|  73 | 130 | 133 |
|  21 |  24 | 101 |
:
|  21 |  24 | 101 |
|  73 | 130 | 133 |

|  65 | 130 |  86 | 173 | 147 |  99 |
|  73 | 127 |  85 | 167 | 157 | 101 |
|  55 | 107 |  81 | 165 |  52 |  85 |
| 118 |  69 | 109 |  53 |  27 |  95 |
| 119 | 118 | 108 |  88 | 184 | 116 |
|  52 | 121 |  78 | 164 |  86 |  91 |
|  69 |  92 |  86 | 144 |  26 |  86 |
:
|  69 |  92 |  86 | 144 |  26 |  86 |
|  65 | 130 |  86 | 173 | 147 |  99 |
|  73 | 127 |  85 | 167 | 157 | 101 |
|  55 | 107 |  81 | 165 |  52 |  85 |
| 118 |  69 | 109 |  53 |  27 |  95 |
| 119 | 118 | 108 |  88 | 184 | 116 |
|  52 | 121 |  78 | 164 |  86 |  91 |

|  75 | 147 | 146 | 159 |  30 |
|  92 | 111 |  14 | 144 |  33 |
|  74 | 175 |  50 | 169 |  78 |
| 119 | 142 |  96 | 118 |  48 |
|  84 | 104 | 125 | 155 |  68 |
|  42 |  96 | 107 |  90 | 147 |
:
|  42 |  96 | 107 |  90 | 147 |
|  75 | 147 | 146 | 159 |  30 |
|  92 | 111 |  14 | 144 |  33 |
|  74 | 175 |  50 | 169 |  78 |
| 119 | 142 |  96 | 118 |  48 |
|  84 | 104 | 125 | 155 |  68 |

|  93 | 105 | 100 | 100 | 117 |  91 |
|  96 | 110 |  97 |  99 | 101 | 101 |
|  68 |  71 |  89 | 105 |  85 | 121 |
|  95 |  98 |  68 | 119 |  65 |  93 |
| 108 | 114 |  90 | 126 | 106 |  97 |
|  94 |  64 | 160 |  26 |  92 |  82 |
|  86 |  97 |  76 |  77 |  92 | 106 |
:
|  86 |  97 |  76 |  77 |  92 | 106 |
|  93 | 105 | 100 | 100 | 117 |  91 |
|  96 | 110 |  97 |  99 | 101 | 101 |
|  68 |  71 |  89 | 105 |  85 | 121 |
|  95 |  98 |  68 | 119 |  65 |  93 |
| 108 | 114 |  90 | 126 | 106 |  97 |
|  94 |  64 | 160 |  26 |  92 |  82 |

| 122 | 170 |  48 |  88 |
| 166 | 136 |  63 | 120 |
|  55 |  22 | 160 |  77 |
|  97 | 153 |  43 |  57 |
|  73 |  62 | 175 | 139 |
:
|  73 |  62 | 175 | 139 |
| 122 | 170 |  48 |  88 |
| 166 | 136 |  63 | 120 |
|  55 |  22 | 160 |  77 |
|  97 | 153 |  43 |  57 |

|  87 | 108 |  62 | 117 | 118 |  43 |  53 | 145 | 116 |  79 |  77 | 105 |
| 126 | 110 |  57 |  89 | 110 | 106 |  85 |  54 |  68 | 109 | 118 | 109 |
|  91 | 101 | 187 | 135 |  92 | 142 | 161 | 122 | 149 | 116 | 101 |  96 |
| 116 |  89 | 149 |  56 |  85 | 143 | 137 | 114 |  76 | 109 | 118 | 116 |
:
| 116 |  89 | 149 |  56 |  85 | 143 | 137 | 114 |  76 | 109 | 118 | 116 |
|  87 | 108 |  62 | 117 | 118 |  43 |  53 | 145 | 116 |  79 |  77 | 105 |
| 126 | 110 |  57 |  89 | 110 | 106 |  85 |  54 |  68 | 109 | 118 | 109 |
|  91 | 101 | 187 | 135 |  92 | 142 | 161 | 122 | 149 | 116 | 101 |  96 |

| 100 |  83 |  91 |  93 |  75 |  70 | 176 |  85 |  96 |  77 | 107 | 117 | 124 |
| 100 |  83 |  91 | 103 | 187 | 100 | 103 |  62 | 111 |  77 | 107 |  81 | 118 |
:
| 100 |  83 |  91 | 103 | 187 | 100 | 103 |  62 | 111 |  77 | 107 |  81 | 118 |
| 100 |  83 |  91 |  93 |  75 |  70 | 176 |  85 |  96 |  77 | 107 | 117 | 124 |

|  90 |  95 |  96 |  16 |  35 |  37 | 128 | 102 | 128 |  75 |  36 | 114 | 143 |  45 |
|  70 | 106 | 137 |  83 | 119 |  67 |  70 | 129 |  78 |  64 |  79 |  58 |  95 |  48 |
| 102 |  63 | 185 |  80 | 130 |  77 |  76 | 134 | 131 |  90 |  79 | 115 | 125 |  66 |
| 128 |  82 |  83 | 147 | 101 | 158 |  78 |  77 | 118 | 137 | 146 | 135 | 122 | 139 |
:
| 128 |  82 |  83 | 147 | 101 | 158 |  78 |  77 | 118 | 137 | 146 | 135 | 122 | 139 |
|  90 |  95 |  96 |  16 |  35 |  37 | 128 | 102 | 128 |  75 |  36 | 114 | 143 |  45 |
|  70 | 106 | 137 |  83 | 119 |  67 |  70 | 129 |  78 |  64 |  79 |  58 |  95 |  48 |
| 102 |  63 | 185 |  80 | 130 |  77 |  76 | 134 | 131 |  90 |  79 | 115 | 125 |  66 |

| 118 | 110 |  54 |  37 | 140 | 155 |  89 |
|  77 | 152 | 149 |  70 | 111 |  53 | 148 |
|  55 |  45 |  74 | 148 | 123 | 122 | 108 |
| 108 |  99 |  54 |  52 | 134 | 148 |  96 |
| 142 | 101 | 129 |  93 |  61 |  94 | 148 |
|  79 |  78 |  82 | 121 | 104 | 115 |  84 |
| 113 | 102 | 132 | 112 |  75 |  88 | 147 |
| 105 | 114 |  84 | 124 |  66 |  74 |  29 |
| 110 | 115 | 115 | 111 |  70 |  74 |  82 |
|  83 |  63 |  79 | 122 | 118 | 121 |  92 |
:
|  83 |  63 |  79 | 122 | 118 | 121 |  92 |
| 118 | 110 |  54 |  37 | 140 | 155 |  89 |
|  77 | 152 | 149 |  70 | 111 |  53 | 148 |
|  55 |  45 |  74 | 148 | 123 | 122 | 108 |
| 108 |  99 |  54 |  52 | 134 | 148 |  96 |
| 142 | 101 | 129 |  93 |  61 |  94 | 148 |
|  79 |  78 |  82 | 121 | 104 | 115 |  84 |
| 113 | 102 | 132 | 112 |  75 |  88 | 147 |
| 105 | 114 |  84 | 124 |  66 |  74 |  29 |
| 110 | 115 | 115 | 111 |  70 |  74 |  82 |
